rotation ticks, each row followed by its count of ticks:
The counts run from 0 to 256.
[ -6 -17 -16 -11 -15   5  -3   8 -13 -20  -5  18  -9 -16   3  -1   4 -20
 -11  10  -9   8  -5 -46   1 -14  -6  18  -4 -18  10   4  15  -1  -3   2
  12  17  -2   6  25  11  -4  10  -4  -3 -10   7 -22  44   4   8  10  -6
 -19  14  -8  19  13  -2   3  10 -12   5 -10 -18   9  10  16  29 -12   0
   0 -11  -5  11   2  -1   5] => 158
[ -2  -5 -21   6 -22 -24  -8   9 -17  -2   9  28 -14  -4  -2 -20  -2  13
  -6   0   1  -5 -11 -43  -1  -8  12  12 -12  -8  12  -5  18  -9   2 -16
  20   9   0  -6   8  -6 -21  -4 -12 -15  -7  27 -29  17   2  10 -17 -18
   9  30  -4   7  12  -7   7  -4   7  11  -2  -1   1   6  23  17  16   0
   4   0  19  -2  -1   2 -16] => 111
[  0 -12   6  -8 -17  -7  11   7  -8 -15  20  20   0 -22   1 -18   2  -1
   0   5 -19  -5   5 -17 -19  -2   2  20   3 -19  10   2  15  12   7 -20
  14  19   4  -7  19 -16  -8   3  -1  -8 -27  19 -28  26   0   9  14   5
 -32  14  -3  26  15   4 -17   2 -14  13   1 -27   9   2  16  11  -6   5
 -21  -7  -5  -1   7  -1  -2] => 18
[-16  -4 -24   0 -17   1  10  19 -14 -10  10   6 -16   5  15  -8   3  13
 -18  -2 -21  12   3 -54 -10 -20  10  13   3   1   5  -8   2  -1  -1   0
  13   9  -2  15  12  -3  -9  10 -17   5  -6  13 -16  27   7  -1  14 -24
  -7   0 -14  10   2   6   9 -10 -17  13  -8  -9  20  13  13  20   0   2
   7   5  19  17  -4 -11 -19] => 75
[-18   2  -2  -4 -16  -9  21   5 -15  -9  19  27 -20   3  17  -9 -13  25
   3 -11 -21  28  -1 -48 -13 -11   7  18  12  -3  11 -17  11  -2   4 -25
  18  12   3   7   7  -7 -10   4 -19  -5 -10   5  -2  13 -10   0   2 -13
  -7  10  -8  -3  11   4  -8 -10  -4   4  -4  -8  16  14  14  16 -11 -14
  -6  -7   0   7   7  -1 -27] => 141
[ -5 -20  -2  -5 -27  -5  -6  13  -9 -15  16  14  -9  -5  -2  19  -3  -6
  -2  12  -4  29  -2 -26  -2 -21  18  14  -9 -27  -3   1  10  -4  -2  -3
  21  10  -7  -9  -2   8  -1   4 -15 -13 -30  16 -19  24  14   5   0   2
 -28   7  16  14  12   9  -8  10 -12  11 -13 -11  21   8  -5  15  -6  13
   5   1  17   9  18  12  -9] => 125
[ -5   4   0   0  -1   3   5  -6  -6 -15  -3   7   1  -9  -3  -5   0  -1
 -20   2  -4   6  15 -41  -8  -4 -14   7 -10  -6   7 -10  16 -11   8  -5
  16   4 -10  10  29   3 -21 -10 -11   1 -26  23 -32  20   1  -8  12 -22
 -21   2 -17  18  -5   4  16  -6  -1  17 -21 -21  22   8  11  13  15  10
   2  -2  -7   6   8  14 -28] => 152
[  2 -11   3   3 -16  -7  10  19 -16  -5  19  27  -3 -21   6 -15   0   7
  -1   1 -22  13 -16  -2 -24  -3   9  -5  -6 -22  -3   4  18  -2  13  -5
  12  22 -10 -18  18 -18 -17  -5 -11   2 -16  17 -25  24   8  -4  -2   8
 -10  13 -18  16  19   3   4  -5 -24  18 -12  -6  26   5  29   8  10   3
 -14  -3   0  -1   1 -16 -19] => 255
[-10 -22   0  -2 -21  -5   0   7 -28  -8   8  29  -5 -21  -5  12  -9   3
   1  -9 -25  22  -7 -13  -7   2  15   0  -6 -38   3   2  19 -13   2  -1
  14  15 -18   0   7   1  -5  -2 -11   3 -28  11 -23  21  13 -15   8   5
  -1  25  -4  -3  20   7   1  -4 -23  11  -8 -14  22   1  20  13   2  11
  -7 -10   0  -6   2   3 -16] => 49
[ -7 -13   2  -9 -14  -5  19   0 -19 -21  12  34  -8  -7  17   1  -3  17
   2 -15 -22  25  -7 -29 -12   2   0  15  11 -15  18 -14   8  -1   0 -28
  21  13  -6   6  14   3 -10   2 -10  -6 -10   1  -8  20  -3 -10   3  -4
  -3  22 -13  -5  16   1 -17  -6 -18   6   1 -17  15   1  15  15 -21  -5
 -11 -22  -8  -1   4   3 -24] => 138
[  7 -10 -15  -7 -24  -7   3  20 -10 -21  23  18  -8  11  12   8  -3  12
  -2   0  -6  26  -5 -26 -12 -21   2  22 -11 -19  10  -8  -2  20   5 -22
  18   7   1  -6   8  -8 -14  -1 -23   2 -14  14  -8   9  -2 -10  -6  -7
 -18  13  -9   0   7   8  -6  -9 -13  19 -12 -10  23  11  -8  14 -12   6
  -2  -8  18  29   6  13 -26] => 214
[-12  -7 -22  -7 -16   2  12  19 -12  -9   8   9 -16   3  18  -5   2  16
 -17  -2 -22  13   2 -57 -13 -18  10  15   7  -1   6  -8   4   1  -3   0
  16  10  -4  17  12  -3  -5   8 -14   2  -5  13 -13  30   7   2  16 -23
  -8   0 -13   9   7   4   6  -7 -22   7  -3 -14  19   7  11  22 -10   0
   4  -1  17  21  -2  -7 -16] => 74
[  0  -4   7   0 -19  -5   7  19  -6 -14  15  33   9  -6  10  -9  11  -8
  -9   2 -22   7  -4   0 -23 -18  12   6   1  -8  -4 -18   7  -2  14 -12
  25  17 -16  -8   7  -7 -12   4   1 -12 -18   2 -22  21   1  -2  -3   2
 -22  21  -4  13  15   0 -18  -7 -26  23 -23 -20  16  -5   9   8   9   7
 -20  -8 -15   2  -1 -20 -21] => 169
[ -2  -7   7  -7 -23  -6   0  12  -9 -10  18  22   5 -25  -4 -16   6  -9
   0   7 -13   0   1 -10 -22  -4  -8  12  -3 -20   3   2  16  12  11 -17
   9  20  -6 -10  22 -16  -6   1  -1  -8 -34  18 -25  22   1   5   6   9
 -28  20  -7  22  18   8 -11   0 -12  17 -12 -30  12   0   7  11   5   0
 -20  -8  -8   2   5  -6 -11] => 16
[ -7 -21  -5 -15 -30   4  -3   6  -7  -8  19  18  -8 -17  -1  -6  14  12
  -1  10  -5  17  -9 -36 -14  -9  15  -6 -11  -7   9  11  26   4  -4 -15
  19  12 -10 -13   6   3  -5  -7  -9 -13 -19   7 -19  25  20   9   1  -5
 -28   7  -6  22  14   2 -19   3 -13   3   1 -26  13  -8  18  19  10  -2
  11 -12  12   4  10   2 -11] => 191
[ -5 -10 -10   9 -19 -30  -9   6 -23  -7   8  23 -12   3 -12  -4  -1  -9
 -10  -2  -4   3  -3 -30   7 -12  25  14  -4 -10  -2 -14  15 -20   2  -9
  24   3  -5   0  -7   5 -10   9 -10 -19 -30  23 -35  20  14   7  -1 -16
  -9  28  14   3   9  -1  -6  -5   0  14  -8  -6   8   7  -1  16  20  11
   4   3  15  -9  11   3  -9] => 198
[ 16 -16 -23  -3  -2 -17  10  14  -1 -18  10  20   1  -2  16  -4 -11  15
  -9  -2  -4   3 -14 -20 -14  -7   4  22 -13 -22   6   2  18  -2   4  -6
  20  19   5 -13  10 -15 -28  -7  -9  -3   3  34 -30  25   2   4 -16 -10
   0  12 -14  16   7  -4  14   1 -12  12  -1   3  17   5  26  12  -5  11
  -9  -6  11  18  -2  12 -12] => 181
[ -5  10  -6   2 -25  -7  -4  24  -8 -16  23  14   2  -3  -6  -7   0 -16
 -10  -2 -13   4   1 -19 -21 -15 -10  13 -17 -11  -8  -1  17   8  12 -11
   5  19 -10  -7  12 -16 -11  -1  -9   0 -24  14 -19  11  -1 -13  -1  -3
 -24  16 -21  14   4  14   6 -14  -9  29 -25 -21  16  16   8  16  22   1
 -12  -5 -10  15  -7  -9 -26] => 12
[-10   2  16  -1 -16  -3  16   7  -1 -20  19  23   7  -3   9 -12   5  11
  -7  -1 -19   4   6 -16 -28 -14   5  22   7  -7   2 -18   4  -6   7 -15
  26  18  -9  -3   7  -9 -14  -5   0 -20 -23  10 -21  13  -8   4   2  -2
 -25  10   6  28   5   5 -18  -1 -18  21 -13 -16  10   3  18   2  -1  11
 -25   1 -12  -4  -1  -6 -22] => 172
[  3 -17  14  -8 -17  -5   8  16  -3 -12  19  18   1 -13  10 -19  18  11
  -6   5  -7  13 -14 -18 -25   1  -4   7  10  -5   2  -2  10   2   0 -18
  17  19  -9 -14  21   0 -11  -5  -5 -16 -12  20 -24  29  18  11 -13   5
 -11  13  -6  31  11   9 -12   8 -19   8  -6 -11  19  -2  11   6  -3   2
  -9  -4  11  -2   8 -11 -32] => 103
[ -7  -9   1  -1 -10 -21  21   4 -12 -15  22  10 -12  -8   2 -24  -9   3
  -2  -3 -19  -4   4 -31 -11  -5  10  31  10 -10   5   2  20  -3   4 -20
  15  18  14  -3   7 -15 -14  10  -3 -10 -20  23 -35  28   0  13  13  -5
 -23  11   1  24   8  -2 -11   2  -3   9   8  -5   5  17  24  12  -2   1
 -15  -2   0  -8   4  -1   3] => 21
[ 14 -16  -9   1   0 -18  16   9  -5 -15   8  27  -3   0  17  -7   1   7
 -11  -1  -6  13 -24 -11 -13  -7  22   2  -2  -6  -2  -7  28 -19  10  -5
  30  14  -6 -15   2  -1 -29  -3  -7  -7   5  16 -32  31  13   2 -17 -10
  -6  12 -13  14  10 -11  -1  -2 -21  10  -9   5  20  -3  27  13   9   7
  -1 -13   1   4   7  -8 -13] => 28
[  6 -11  -9   8  -4 -34  14   9 -14  -6  12  25 -14  -2   9 -21 -11  -1
  -8  -1  -7   8 -20 -19  -4  -7  20  17   8  -6  -6  -8  27 -18  10 -10
  20  15  10 -14   6  -9 -22  10 -10  -9  -7  24 -35  36   8  15  -9  -9
  -4  18  -5  11  15  -9   3   3  -6   6  -5   9  14  11  20  16   6  -3
  -5  -4   5  -2   9 -12  -4] => 25
[  2  -3  -7   3 -20   7  -8  14 -17 -11   0  25   0 -16   0  -6  15  -9
 -15  13 -11   1   2 -15  -7 -20   0  -6 -17 -15  13  -9   1  -1  13  -3
  26   6 -21   1  31  -1 -19  -6 -10   1 -23   4 -27  24  -4  -9   8  -8
 -23  18 -12   9  13  -4   2  -9 -17  29 -25 -20  16   5  18  17  15  14
  -5  -2  -3   0  -2 -12 -14] => 82
[-15   6   1  -1 -19   7   4  -1  -9 -22   5  21  -4 -13  -5  -8  -1 -13
  -6   5 -13   1  15 -34  -8 -17  -6  19 -11 -16  13  -6  12 -10   7 -10
  23  16  -7   3  20  -3 -14  -6   1 -11 -24   1 -23  14 -20  -2  10  -4
 -32  16  -1  21   4  -1  -7  -2  -3  25 -15 -21   1  17  27  17   7   9
 -16  -5 -21  -7  -5   2  -5] => 86
[ -5  -5 -14   1 -23 -17   0   9 -13 -10  17  18 -15   1   1 -25   3  20
  -6  -1  -1  -5  -4 -47  -6  -9   5  21  -5  -3  16  -1  11  -6  -4 -23
  20  11   4  -5   9  -6 -20  -6 -12 -18  -7  23 -27  17   0  12 -12 -16
   0  20  -2  19   4   1  -4  -1   5  13   8   0   0  13  23  12   9   3
   2   2  23  -4  -4   1 -18] => 109
[  7 -11  -3  -4  -2  -6  17   5   1 -21  11  23   2   6  15  -4   5  13
 -13  -4  -6  16 -17 -17 -20 -11  17   1  -6   1   2  -8  28 -21   5  -7
  32  12 -11 -14   2   5 -29 -12  -5 -11   4   7 -27  22  13  -2 -16 -14
 -10   7 -18  19   2  -5  -6  -3 -19  11 -10  -3  19  -2  31  11  13   9
   1 -15  -2   3   1  -1 -25] => 30
[-18 -12  10  -1 -21   3  17   4 -23 -18  24  14 -18  -6   3   6 -11   8
   7  -4 -24  37  -1 -27  -8  -9  16  11   2 -24   7   4  16 -11   0 -15
  23  12  -8  -4   4   2  -9  -2 -20  -1 -24  -4 -13  13  -1  -9  14   3
 -25   6   0   5   9   7 -13  -2 -14  13  -1  -2  21  22  24  14  -6   7
  -4  -6   0  -8   6   5 -15] => 53
[-16   6  16   2 -16 -13  14   6  -1 -16  18  20  -1  -3   7 -17  -5  11
  -6   2 -13   3   6 -30 -23 -11   0  32  10 -10   1 -17   7  -9   5 -16
  22  23   2  -3  10 -13 -13  -4  -3 -25 -22  21 -23  15 -11  12  -5  -2
 -17  12  10  30   4   9  -7   4  -5  16 -11  -8   6  16  16   1  -2   6
 -25   8  -7  -9   0  -1 -24] => 174
[ -6  -8  -7 -12 -28  -3  -9  17  -1 -18   4  27   4 -10   6  -2   5 -12
 -10   6  -9   0   1 -37 -13 -16 -11  34   0 -17   4 -13   3   3  -3  -4
  13  26  -4   2  16  -2   1   6   3 -21 -16  19 -15  29  -4  16  -8   1
  -9  24   6  23  15   9  -3  10 -13  12 -17 -23   1   0   1  18 -14   2
 -20  -3  -6  13  -3  -2 -12] => 244
[ -9   2   2  -1  -5   2   0  -6  -8 -14  -4   8  -3 -13  -6  -4   1  -8
 -19   6  -3   6  11 -45  -6   1 -16   8  -9  -9   6  -8  17 -12   5  -3
  11   7 -10  10  32   6 -18  -8  -8   0 -25  22 -32  24   2  -3  10 -19
 -18   8 -16  20  -2   4  15  -1   1  15 -21 -22  17  11  11  15  13   6
   1  -3  -9   3   8  11 -25] => 153
[  5  -2 -10   0  -7   4   6  10  -2 -25   0  19   2  10  10   2  15 -12
 -24   5  -6  12  -1 -19  -9 -29   8   5 -11   2   3 -19   9 -13   9  -2
  33   5 -17  -1  10  12 -24  -1  -6  -5  -7  -1 -23  25   2  -8  -3 -19
 -29   6 -14  14  -1  -5  -2  -8 -19  23 -28 -14  18   5  11  17  12  14
   1 -12 -11  13   1  -7 -19] => 236
[  0  -2 -16   7  -6 -11   5  12 -15  -7  -2  21 -17   0  14  -9  -1 -13
 -16   8  -3  24 -12 -35   3 -27  16   3   0   0  -3 -17  13 -16  15   2
  26   6  -2  -1  15   6 -18  11 -17   1  -6   5 -23  39   3   7  -2 -19
 -16   6  -8   6  13 -11   8   0 -10  10 -26   1  21  14  10  24   8  -4
   8  -4   1  10  11 -18  -8] => 232
[ -5 -11   2  -7 -12 -14  19   6  -9 -15  21  11  -8 -12   3 -22  -6   3
  -1  -1 -19  -4   6 -28 -16  -3   8  30  10 -15   9   3  17   2   3 -22
  17  20  12  -2  11 -16 -11   7  -1 -11 -23  20 -32  27  -1  12  16  -4
 -29  10  -1  24   9   1 -14   3 -10   9   7 -14   4  13  24  13  -6   4
 -16  -2  -1  -5   4   1   5] => 20
[ -2 -17   2  -9 -13  -6  15   3 -21 -22  11  38  -9 -10  12   2  -1  10
   2 -14 -20  25 -10 -22 -10   4  -2  14  11 -17  18 -14   8  -2   2 -26
  19  11  -8   3  19   6 -10   1  -9  -5 -10   3 -12  22  -1 -10   0  -1
   0  28 -14  -4  18   0 -15  -6 -18   5  -1 -14  16  -1  13  13 -19  -3
 -12 -25  -8  -3   4   3 -25] => 137
[-21  -7   8   2 -14  -3  12   0 -15 -27  10  26  -5   5   3  18 -13   3
  -5 -16 -18  31  -3 -33  -7  -4   5  18   2 -22   2 -12  17 -31  -4  -7
  23  18 -16   5   0  13 -11  -7  -9 -11 -14   3 -16  11   1 -13  -6  -4
  -2  17   1   5   0  10  -2  -2 -14  11 -12  -2  17  15  21  11  -9  11
 -10  -9 -13  -8  -1  13 -32] => 206
[ -1  -3  -5   2 -17  10  -4   8 -16 -15   2  26  -1 -15   0  -5  15  -7
 -14  11 -12   0   6 -16  -9 -21  -1   0 -17 -17  15  -9   1  -1  11  -3
  26   9 -18   1  27  -1 -20  -9  -6  -3 -23   1 -27  22  -9 -10   9  -6
 -27  16 -10  13  10  -3  -2  -7 -16  30 -22 -21  12   6  21  15  13  16
  -9  -5 -10  -1  -3  -8 -11] => 83
